(in the rows, 128 means zero)
One turn sends every row of this set to another row. A few are shown first. Where does it send the rows asked after them?
Z955: [143 132 114 131 110 152 154 113 113  95 144 122]
Z488: [173 132 112 159 119 103 123 120 126 109 129 131]
Z672: [137  89 137 129 114 108 109 138 135 146 116 155]
Z411: [121 101 122 102 122  96 109 136 141 134 140 161]
Z290: [148  95 110 152 111 124 104 146 117 130 152 132]
Z503: [119 106 117 148  93 140 125 145 115 127 134 161]
Z879: [132 129 129 124 130  90  84 126 148 119 118 129]
Z514: [107  94 150 124 103 114 124 136 112  97 137 145]
Z469: [125 137 121 142  71 131 135 113 154 127 120 112]
Z103: [127  86 134 129  93  94 112 146 133 100 146 121]
Z794: [107 140 132 137 127 119 134 122 137 123 182 117]
Z400: [126 116 150 160 104 101 104 108 142 101 129 129]
Z461: [132 122 144 130 128 104 156 120 144  95 112  93]
Z86: [100 124 132 129 118 134 162 162 136 114 148 143]
Z357: [117 151 122  96 123 133 114 128 118 111 123 100]
Z531: [137 110 144 155 135 139 147 151 132 144 144 138]
Z521: [135 136 130 122 129  98 156 114 172 128 113 128]
Z243: [ 99  92  97 121 118 127 132 133 117 122 150 152]
Z45: [109 151 137 122 135 140 123 152 121 141 120 123]
Z228: [146 114  93 124 105 134 154 119 128  98 139  95]
Z843: [139 111 126 141 118 121 136 181 142 122 141 104]
Z854: [123 102  88 116 114 113 107 161 123 118 145 126]
Z898: [115 106 108 119 142 111 151 154 151 135 159 123]
Z715: [ 95 106 131 120 130  94 110 110 134  91 120 118]
Z959: [113 135 108 139  97 111 136 148 168 147 132 113]
Z675: [110  98 130 152 127 127 144 129 127 139 127  86]
Z22: [147 132  91 116 137  91 125 132 123  93 123 115]
Z286: [133 144 153 133 122 106 154 113 147  90 136 115]
Z615: [144 139  85 109 116 137 151 116 144 129 133 140]
Z331: [135 130 116 157 103 118 155 110 126 105 108 157]
Z478: [146 144 146 121 150 110 141 121 148 126 107 126]
Z601: [112 119  92 119 134 104 156 107 122 101 112 143]
Z680: [165 131  98 121 123 147 138 124 128 136 113 125]
Z115: [146 143 122 128 117 121 111 100 143 132 163 110]
Z92: [101 117 133 134 114 106 116 108 151 122  99 153]
Z911: [109 108 118 122 125 138 143  93 128 140 110 106]

Z503 moves to Z243
Z715 moves to Z879
Z478 moves to Z286
Now these:
Z103 moves to Z672
Z22 moves to Z488
Z531 moves to Z86
Z911 moves to Z357
Z680 moves to Z955
Z45 moves to Z794

One turn sends every row of this set to another row. A few are shown first. Where does it send the rows asked after them?
Z321: [ 92 129 106 120 160 110 100 136 102 109 150 133 127  96 107]
Z823: [ 95 127 138 120 138 111 110 130 111 105 147 139 121 121  79]
Z664: [ 87 124 150 118 115 127 150 145 134 123 136 114 102 141 127]
Z255: [117 129  88 156 109 146  99 130 121 130 130 136 147 126 133]
Z765: [125 143 100 129 138 164 126 126 124 152 152 144 156 117 134]
Z885: [111 133 167 134 107 139 147 136 118 131 132 123 119 151 139]
Z726: [133 119 111 137 160 139 123 133 112 136 104 125  99 124 173]
Z768: [130 142 150 133 123 137 131 158 114 173 123 133 120 111 140]
Z772: [134 115 136 145 142 132 120 152 141 164 137 131 146 132 114]
Z180: [121 137 124 100 139 141 166 146 129 116 142 133 121  95 155]
Z734: [ 90 128 119 104 143 123  98 126  99 111 152 146 118 110  96]
Z704: [128 125 126 134 136 118  94 103  98  87 128 111 116 114 102]
Z393: [126 138 121 121 115 132 103 139  94 151 109 112 125  99 168]
Z332: [125 123 136 138 136 114 127 148 121 134  99 108 122 161 153]
Z805: [119 131 131 110 144 151 137 114  97 138 143 101 144 104 169]
Z237: [125 129 137 127 107 108 149 154 140  99 118 109 140 126 137]
Z40: [161 137 124 115 131 133 127 147 138 135 127 143 161 119 144]
Z342: [125 138 129 128 152 113  92 117 120  95 129 160 111 118 102]
Z816: [143 144 150 123 143 130 140 128 113 146 115  96 134  92 155]
Z548: [110 117  97 130 113 126 126 177 120 136 135 133 140 104 145]
Z119: [126 145 135  89 157 137 116 107  92 119 155 127 127 114 105]
Z57: [106 119 119 126 147 122 131 163 107 157 118 107 129 144 156]
Z582: [105 121 121 121 160 131 150 143 109 134 117 104 103 126 168]
Z388: [136 113 134 163 135 142 126 107 115 111 117 103 121 101 159]
Z938: [109 134 123  97 157 124 103 104 103  98 147 138 122 102 103]
Z494: [ 90 138 130 110 143  95 106 132 108  96 141 123 135 123  98]
Z581: [113 140 127 117 175 121 119 117 115 100 147 147 112  95 106]
Z184: [134 125 128 135 153 127  99 132  98 137 153 132 142 114  83]
Z699: [121 127 138 126 153 113 102 121 118 113 145 141 139 117  77]
Z759: [105 124 111 123 125 132  87 130  83 118 146 143 105 117 102]
Z83: [119 147 136 109 150 106  94 131 117 115 140 150 142 135  94]
Z742: [106 133 151 123 138 122 134 124 104 102 150 120 106 124  83]
Z573: [114 152 129 117 139 152 161 121 133 132 153 119 155 127 126]
Z542: [113 147 132 132 120 144 155 103 138  92 129 112 125 131 133]
Z872: [ 96 122 121 125  98 143 108 138  89 139 132 118 127 133 164]
Z295: [134 134 126  90 161 146 131 102 126 128 135 110 131 106 158]
Z877: [ 99 129 101 156 102 140 125 118 125  93 124 118 117 122 138]
Z23: [142 126 106 130 114 134 119 134 131  96 110 142 111 104 163]
Z728: [113 149 154 113 105 128 139 139 107 134 110 112 101 116 157]
Z497: [149 131 138 128 161 133 131 132 127 144 105 125 120 148 158]
Z722: [126 126 125 123 154 117  90 103 112  95 136 136 130 105  94]
Z314: [135 129 144 163 116 123 124 142 118 136 100 109 109 100 145]
Z436: [ 94 116  96 107 118 144  99 138 106 139 133 132 108 117 158]
Z693: [144 111 126 154 134 124 105 111 141 105 105 104 123 116 140]
Z748: [147 120 147 164 134 150 124 135 122 157 133 139 137 125 137]

Z664 moves to Z693
Z57 moves to Z497
Now these:
Z237 moves to Z23
Z388 moves to Z872
Z119 moves to Z742
Z314 moves to Z393
Z573 moves to Z542
Z581 moves to Z494
Z823 moves to Z722

One turn sends every row of this set to another row. A few are shown first. Where does it send the rows asked after them?
Z855: [119 126 151 135 131 157 158 149 135 133 145 127 119 147 119 159 119 133
 137 159 116 175 144]
Z804: [129 140 105 147 142 125 137 138 129 133 118 118 110 135 129 152 166 138
 151 166 128 102 113]
Z628: [115 136 126 135 117 111 151 111 104 114 128 147 116 137 155 138 142 131
 119  90 117 126 142]
Z80: [ 94 129 127 135  94 119 117 136 111 138 123 140 129 163 125 102 134 109
 145 122 127 149 124]
Z914: [160 121 133 139 130 131 119 137 148 141 126 119 125 149 105  94 151 117
 150 149 118 189 169]
Z649: [168 122 135 142 118 129 137 131 141 141 132 130 122 151 101 106 155 116
 139 158 119 186 165]
Z700: [152 160 133 143 124 155 154 141 147 143 111 110 119 131 121 122 149 170
 113 110 115 112 106]
Z268: [118 115 110 103 131 110 143 130 121 154 109 126 139 131 144  90 129 122
 124  97 110 148 160]
Z206: [146 159 129 148 130 144 160 137 151 150 111 111 115 121 119 120 148 169
 122 104 111 115 102]
Z265: [156 113  93 142 154 135 117 106 129 142  97 154 128  92 131 130 131 147
 110 123 144 160 128]
Z651: [162 119  98 148 151 135 135 110 129 143  92 146 128  91 131 136 135 153
 116 104 141 154 134]
Z506: [114 133 129 128 110 116 151 108 109 114 135 155 118 132 153 136 140 131
 125  94 125 119 144]
Z61: [115 126 143 137 133 150 157 149 134 123 144 119 118 148 120 163 120 133
 126 160 118 179 146]
Z360: [113 115 122 105 132 114 148 130 117 150 116 124 134 126 140  86 127 128
 117  93 113 159 165]
Z807: [137 127 126 116 136 119  74 134 158 127 124 119 129 106 123 124 125 158
 135 109 125 180 135]
Z916: [111 124 150 134 140 156 162 145 134 127 146 122 126 150 118 149 115 137
 128 146 121 184 145]
Z789: [159 112 120 140 120 125 122 130 146 128 127 113 125 137 109 100 157 115
 150 167 125 185 158]
Z297: [170 106 133 138 116 120 133 143 148 139 133 129 119 149 101 114 157 122
 151 155 118 178 165]
Z413: [ 92 135 141 131  98 117 122 150 105 141 118 127 126 160 123 104 138 109
 139 119 118 148 126]
Z867: [131 157 128 147 127 128 128 137 124 130 115 116 110 140 127 160 150 128
 145 169 133 103 121]
Z242: [138 146 106 151 129 132 133 145 129 137 117 117 116 139 132 159 161 131
 153 160 141 101 125]
Z878: [113 119 106 100 127 109 154 128 123 149 111 130 141 127 138  84 130 131
 131 103 119 149 160]
Z192: [140 150 141 145 119 141 158 137 153 152 114 100 113 128 115 118 144 162
 124 101 109 113 105]
Z397: [167 112  91 153 150 139 121 122 137 136  99 154 129 103 135 124 135 154
 117 113 153 150 141]
Z875: [141 126 128 117 138 118  74 144 156 117 120 124 130 102 121 118 135 152
 133 110 122 177 132]
Z215: [104 137 134 135 119 114 142 115 102 116 124 147 114 128 154 138 142 135
 117  87 122 126 138]
Z958: [145 149 127 149 128 148 160 139 152 156 107 107 114 119 119 124 149 158
 115 104 108 113 106]
Z837: [132 155 118 142 129 119 132 132 133 140 110 114 112 133 129 154 169 134
 146 166 128 102 120]
Z177: [ 98 129 134 134  98 117 118 148 102 133 116 143 130 163 127 104 132 105
 141 121 118 149 121]
Z697: [151 157 134 150 130 147 155 137 152 149 118 109 115 127 114 119 141 162
 109 106 113 110 111]
Z713: [171 115 119 145 117 129 130 147 142 136 135 122 122 149 111 104 149 123
 152 157 129 179 172]
Z897: [127 126 132 110 138 119  80 138 151 121 126 121 130  96 128 127 128 155
 143 102 124 172 126]
Z220: [108 130 140 145 142 159 154 149 134 129 144 125 117 145 121 156 125 131
 135 157 115 185 144]
Z77: [168 103  91 147 154 134 118 110 133 141 108 150 130 109 121 128 131 151
 105 115 147 153 128]
Z150: [143 127 122 111 126 120  80 141 155 124 114 117 128 102 130 129 131 168
 134 109 126 181 137]
Z134: [137 140 115 149 126 137 138 126 128 132 118 114 123 135 122 163 162 117
 137 169 141 105 120]
Z143: [139 129 128 115 131 110  79 146 156 126 116 121 129  94 119 130 131 157
 139 109 122 176 135]
Z418: [118 126 141 133 130 172 151 153 133 132 142 120 120 149 128 154 127 136
 135 156 115 186 144]
Z525: [166 109 103 148 143 132 134 110 145 133  88 148 133  93 125 122 151 146
 112 119 148 147 133]

Z206 moves to Z807
Z150 moves to Z418
Now these:
Z265 moves to Z649
Z61 moves to Z958
Z134 moves to Z525
Z177 moves to Z628
Z697 moves to Z143
Z878 moves to Z80
Z713 moves to Z242
Z360 moves to Z413
Z297 moves to Z804
Z897 moves to Z916
Z651 moves to Z914

One turn sends every row of this set to another row. A few are shown first. Where does it send the rows asked after them?
Z234: [116 122 130 152 125 141 170  91 116  95  81 144 130 114 136 117]
Z463: [151 131  89 163 132 142 112 103 149 104 121 127 105 133 122 141]
Z125: [141 100 108 105 113 138 139  87 118 139 132 119 141 125 131 139]
Z420: [132 114 116 142  88 164 152 117 100 106 117 157 152 143 169 110]
Z46: [150 146  91 138 117 115 159 106 116 119  83 117 129 141 149 101]
Z217: [163 120 120 168  87 134 136 139 128 130 144 119 124 101 148 118]
Z403: [ 89 142 118 149 124 139 134 131 114 137 143 136 107 151 164 110]
Z465: [131  94  73 157 115 139 143 139 120 116 164 156 125 136 133 114]
Z793: [146 117 102 106 118 136 132  85 122 146 131 119 142 132 128 125]
Z279: [130 134 112 144  99 136 102 154 104 117 112 160 110 125 163 109]
Z744: [157 123 121 138 120 126 124 145 129 133 166 158 118 111 136 117]
Z659: [130  91  79 133 145 122 166 129 114 120 130 164 133 115 123 125]
Z555: [111 120  96 157 109 123 166 145 114 149 142 156 142 137 122 107]
Z567: [147 126  88 150 130 135 108  95 145 113 114 131 109 145 114 138]
Z547: [152 141  90 123 126 118 123 108 130 113 128 103 126 153 121 106]
Z643: [128 174 124 135 105 144 136 130 105 114 116 135 128  99 155 125]
Z450: [146 130  94 113 133 113 132 114 123 102 136 102 120 147 117 110]
Z613: [144 121 117 145 108 134 140  99 125 125  78 130 129 140 118 158]
Z729: [119 123 107 135 108 151 134 139 106  92 123 175 157 145 124 111]
Z825: [144 138 154 163 120 129 151 139 129 107 125 136 121 169 142 112]
Z137: [124 106 146 148 140 154 135 118 134 110 135 161 136 165 154 115]
Z471: [127 127 122 142 120 133 147 136 103 121  85  98 140 125 173 140]
Z106: [140  92 136 172 116 141 141 122 133 100 127 109 111 158 159 125]
Z495: [ 84 115 115 174 152 129 145 144 123 109 126 122 124 124 158 120]
Z274: [149 119  75 147 117 144 126  76 141 137 118 132 127 127 155 117]
Z838: [152 143  87 144 108 121 143  97 126 127  84 118 134 148 148 105]
Z67: [116 111 132 150 121 155 141 143  93  86 109 133 158 113 144 101]
Z111: [128  83 102 133 117 149 142 118 101  78  96 150 134 142 155 128]
Z193: [157  96 130 167 115 124 134 146 133 147 124 166 124 133 151 110]
Z352: [106 155 116 138 163 124 167 123 123 124 133 138 114 129 134 129]
Z250: [144 125 110 131 112 129 135  93 122 135  82 132 131 145 114 145]
Z660: [143  93  97 130 119 124 127 123 133 108 134 123 144  92 178 125]
Z259: [127 111 100 141 127 167 148 104 103 121 140 133 131  82 120 118]
Z563: [115 107 164 162 147 139 142 135 123 103 130 124 129 123 139 108]
Z381: [132 131 109 161 145 138 141 148 111 116 131  92 112 125 110 133]
Z940: [ 97 122 123 152 124 133 123 144 106 100  98 148 128  92 162 124]
Z767: [136 107 115 161 143 102 144 121 155  78 122 129 115 123 132 116]
Z3: [151 128  76 148 122 148 139  82 135 134 122 129 126 111 167 112]
Z605: [103 131 109 161 137 120 154 140 117 119 113 150  99 167 140 134]
Z152: [116  93  97 170 129 135 156 154 111 118 135 131 154 103 139 103]
Z921: [116 135 118 121 110 143 137 124  96 135 108 173 124 117 170 134]
Z636: [128  96 136 161 127 122 135 146 124 127 129 148 130  80 137 114]

Z838 moves to Z547
Z825 moves to Z744
Z563 moves to Z636
Now these:
Z555 moves to Z729
Z3 moves to Z46
Z767 moves to Z660
Z217 moves to Z643

One turn sends every row of this set to another row. A few are shown first. Where does it send the rows asked after them?
Z81: [140 137  95 134 124 116 111 151 146 121  93 126  79 133 139]
Z535: [123 133 164 121 132 108 125 139 146 119 152 123 119 135 144]
Z318: [103 135  84 162 123 125 139 136 122 129 126 123  77 100 134]
Z50: [127 132 161 119 131 107 123 136 144 120 156 127 124 136 146]
Z410: [148 142 131 181 120 117 106 141 144 116 114 124 126 176 146]
Z584: [114 139 143 127 117  98 147 138 138 117 127 122 132  89 137]
Z68: [130 130 162 120 132 108 121 136 143 126 154 132 125 133 148]
Z504: [132 123  71 155 115 118 123 124 112 143 148 148 109 100 146]
Z787: [103 145  78 156 114 119 143 135 122 112 141 105  88 111 128]
Z155: [163 130  83 127 116 110  98 140 138 129 114 142 107 136 148]
Z327: [133 134  65 149 106 113 126 122 111 127 163 130 119 112 142]
Z569: [149 139 131 181 122 118 103 141 143 121 111 130 126 173 148]
Z112: [127 128 164 122 135 109 120 137 143 129 149 135 121 131 148]
Z642: [133 141 105 215 127 126 132 143 139 115 138 112 136 130 122]
Z627: [130 138 109 218 132 129 132 145 141 120 131 117 128 125 123]
Z171: [123 129 166 123 136 109 123 139 145 127 146 132 115 130 147]
Z408: [ 93 126  84 166 153 131 102 130 109 127 140 139 135 115 139]
Z17: [139 146  91 130 118 113 115 150 146 106 103 110  85 142 133]
Z147: [118 141 140 125 113  95 147 136 137 114 133 120 139  92 137]
Z202: [124 137 137 123 112  94 142 134 135 118 137 126 145  91 140]
Z641: [134 133 109 219 134 130 128 143 139 128 128 128 129 121 126]
Z850: [140 140 102 213 125 124 128 140 137 117 145 117 145 130 125]
Z148: [123 132 142 127 118  98 141 135 136 128 127 136 137  84 142]
Z778: [150 140 130 180 121 116 104 141 143 119 114 128 127 175 147]
Z972: [141 131 105 217 131 127 124 140 136 131 134 133 139 122 130]
Z30: [ 83 139  83 164 147 129 111 133 113 108 145 115 131 124 130]
Z665: [148 147  83 125 109 107 111 144 142 102 119 109 102 148 136]
Z236: [ 85 128  87 168 156 134 107 134 111 125 133 134 124 114 135]
Z526: [161 140  80 123 109 106 103 140 138 114 124 125 113 146 144]
Z648: [117 124  81 162 125 124 129 130 117 145 129 145  88  95 142]
Z169: [118 135 144 129 119  99 145 138 137 124 123 130 131  85 139]
Z459: [ 96 129  79 162 147 128 102 128 107 121 150 133 143 121 138]
Z612: [121 132 166 122 135 110 126 140 146 122 148 125 115 132 144]
Z446: [145 141 133 182 123 119 107 143 146 119 109 126 121 173 146]
Z587: [144 134 101 213 126 124 124 137 134 125 144 128 146 127 129]
Z422: [118 144  69 150 105 113 137 127 117 111 160 108 109 117 132]
Z96: [ 79 135  88 167 154 133 111 136 114 115 135 122 122 119 131]
Z543: [147 139 133 182 123 119 105 142 145 122 109 130 121 172 147]
Z960: [146 143 131 181 122 117 107 143 145 117 111 124 123 175 145]
Z293: [127 134 138 125 115  96 140 133 133 124 134 134 144  88 143]
Z253: [ 91 136  79 161 145 127 107 129 109 111 153 121 141 126 134]
Z273: [153 129  91 133 123 115 103 145 141 132  99 143  90 131 146]

Z253 moves to Z30
Z410 moves to Z960
Now these:
Z81 moves to Z273
Z612 moves to Z171
Z584 moves to Z169
Z642 moves to Z627
Z787 moves to Z318

